In the data rows, zero lies at 4.5, halfway between 4 and 5.
Every row has a hidden score. How much higher is the second row's score than the first row's in each pair? 10 means about the same, 20 much higher and 0 much lower. The score is a weighted sum of the row's numbers plus the product of two more (or one squared), each taken from its middle value.
[4 6 3 7 5 3 5 4 6 2]
[5 4 5 5 3 5 3 9 5 4] -> 6
[5 5 3 3 5 5 3 3 5 8]
[5 6 6 7 4 5 7 3 5 4] -> 9
[4 5 5 3 5 6 7 2 3 6]
[3 2 3 7 3 3 5 6 6 3] -> 8
[6 4 6 6 4 3 6 3 5 0]
[5 3 4 6 9 3 4 5 5 5] -> 9
[5 4 6 2 2 4 3 7 5 3]
[6 6 6 3 4 4 3 4 4 4] -> 11
[4 3 2 6 5 3 3 6 7 4]
[4 7 2 5 3 5 4 5 4 5] -> 8
[5 5 4 4 6 5 2 4 4 6]
[6 4 9 0 2 4 4 6 4 5] -> 10
[4 5 5 1 5 5 2 5 3 8]
[3 4 2 6 4 5 4 4 7 4] -> 7
[4 5 4 5 6 5 5 2 5 7]
[4 4 4 8 5 3 6 6 5 2] -> 9
[4 4 2 1 4 6 3 9 6 6]
[4 4 3 5 4 4 3 7 6 5] -> 10
[6 5 3 7 4 4 5 6 6 2]
[4 3 3 8 4 4 5 5 5 3] -> 9
[5 8 2 6 4 3 3 6 4 6]
[3 5 5 4 3 3 3 0 4 5] -> 7
[5 5 6 4 5 6 3 4 4 8]
[6 6 4 5 3 4 3 5 3 3] -> 9
[4 4 3 6 4 3 3 5 5 5]
[4 3 7 2 5 6 7 3 2 6] -> 6
[6 3 3 5 3 4 3 7 7 2]
[5 5 3 8 9 3 4 6 6 5] -> 11
[6 6 2 7 9 2 3 3 5 5]
[5 5 6 3 6 5 7 2 2 5] -> 1
[3 3 5 3 7 4 5 3 3 6]
[3 5 3 5 5 5 6 3 3 7] -> 10
[4 5 7 1 4 6 2 3 4 8]
[6 5 7 4 3 4 8 4 4 2] -> 12
[3 4 4 4 3 4 2 7 5 6]
[2 5 1 5 3 5 5 4 5 4] -> 10
[5 5 7 2 6 6 6 1 3 5]
[5 6 3 7 7 3 5 8 6 3] -> 9
[5 2 4 6 3 2 3 7 7 2]
[5 5 3 4 3 6 6 4 5 3] -> 15
[2 5 6 2 2 6 3 3 3 7]
[3 3 4 5 2 6 3 6 5 5] -> 11
[5 4 7 0 5 6 5 4 2 6]
[3 3 8 1 2 5 3 4 3 6] -> 10
[5 3 7 2 7 5 6 3 3 6]
[5 5 6 3 6 5 6 1 4 6] -> 12
[6 6 7 3 4 3 4 3 4 5]
[5 3 5 7 9 4 5 4 4 4] -> 5
[6 5 3 8 7 4 4 6 7 3]
[7 6 6 8 5 4 7 2 5 2] -> 14
[5 5 6 2 6 6 6 1 4 5]
[5 5 7 6 3 4 5 3 4 2] -> 8
[4 4 4 4 7 5 6 2 3 7]
[4 4 5 2 4 6 3 4 2 9] -> 10
[5 6 6 4 7 3 6 0 4 4]
[5 5 6 1 5 7 6 2 3 6] -> 10
[3 4 4 2 7 4 5 2 4 7]
[6 6 7 7 4 4 7 3 5 3] -> 7
[5 5 3 7 4 5 4 9 5 5]
[4 3 6 3 6 5 4 3 4 6] -> 10
[8 6 7 6 5 5 4 3 4 7]
[5 6 5 6 6 3 7 3 4 1] -> 14
[4 5 6 4 7 6 5 1 2 7]
[5 4 4 5 2 4 3 5 7 2] -> 12
[5 5 5 7 8 5 5 4 4 5]
[5 4 3 7 2 5 4 6 5 2] -> 13
[5 5 7 6 3 4 5 3 4 2]
[4 6 3 2 2 5 2 7 4 6] -> 13
[5 6 7 5 8 4 7 1 2 5]
[4 4 6 3 6 4 8 2 4 5] -> 12
[6 5 5 5 5 3 5 8 6 1]
[5 6 1 7 6 4 5 8 6 3] -> 12
[4 5 5 1 3 4 5 4 5 2]
[5 6 5 4 5 2 4 7 5 1] -> 9
[5 5 2 7 7 4 5 8 5 4]
[5 4 3 4 5 5 4 5 5 7] -> 12
[4 3 4 2 1 5 3 5 4 5]
[5 5 4 7 3 5 4 5 5 4] -> 10
[6 5 4 8 5 3 3 4 6 2]
[4 3 4 5 6 6 5 3 3 7] -> 10
[5 4 3 6 4 5 4 7 5 5]
[5 5 6 2 4 5 7 3 2 6] -> 10
[5 4 4 3 4 3 4 7 5 1]
[1 4 5 3 2 6 3 2 3 6] -> 10
[3 4 3 5 4 3 2 6 7 5]
[4 6 5 3 5 6 3 3 5 9] -> 7
[4 5 1 8 3 4 4 4 6 2]
[4 3 7 5 6 5 5 4 2 6] -> 4
[4 4 5 2 4 6 2 5 4 7]
[5 4 4 6 4 5 5 6 5 2] -> 14
[4 4 5 4 6 5 4 3 3 8]
[4 4 4 5 8 5 7 2 5 4] -> 14
[5 4 3 6 6 2 5 5 7 0]
[3 3 2 7 7 3 6 6 5 2] -> 9
[4 4 8 1 3 5 2 4 4 8]
[4 4 4 8 2 5 3 4 7 4] -> 9
[5 4 6 3 3 5 7 5 4 2]
[4 6 1 7 5 5 5 5 6 5] -> 9
[5 4 6 5 8 4 6 3 1 7]
[6 5 8 4 3 5 6 4 4 5] -> 11
[6 5 6 4 2 6 7 5 3 4]
[5 4 2 7 4 5 3 7 7 4] -> 7
[5 4 8 3 4 6 6 3 3 4]
[5 5 5 6 1 6 4 6 5 4] -> 10
[5 6 7 5 4 3 5 7 6 2]
[7 4 8 4 2 5 5 3 7 2] -> 15
[5 4 5 5 7 3 5 1 4 6]
[3 3 4 5 7 4 6 3 3 5] -> 6
[5 5 3 6 3 4 4 6 5 3]
[4 4 4 5 8 4 6 1 4 6] -> 12
[4 4 5 4 8 3 5 4 4 6]
[4 3 4 5 3 4 4 8 5 2] -> 5
[4 4 5 5 7 4 7 1 5 5]
[5 5 8 3 3 4 5 5 4 3] -> 6
[4 3 6 4 7 5 5 3 4 7]
[4 4 2 5 5 3 5 6 6 1] -> 12
[4 4 5 3 1 5 3 5 3 4]
[4 4 4 4 6 4 4 5 3 6] -> 13
[4 5 4 4 6 5 3 5 3 8]
[5 7 1 7 6 3 4 5 4 5] -> 12
[6 4 7 4 4 4 7 4 3 2]
[3 4 2 5 5 3 7 4 4 2] -> 12
[6 7 7 3 2 5 3 5 4 5]
[4 5 4 2 1 5 2 6 4 6] -> 14
[3 4 7 0 5 5 2 3 3 8]
[6 5 9 2 3 5 4 5 3 5] -> 2
[4 3 5 4 1 5 5 8 6 3]
[6 5 7 2 6 5 6 3 4 6] -> 9
[5 5 7 3 6 4 5 1 4 5]
[3 5 2 4 5 3 2 6 5 3] -> 13
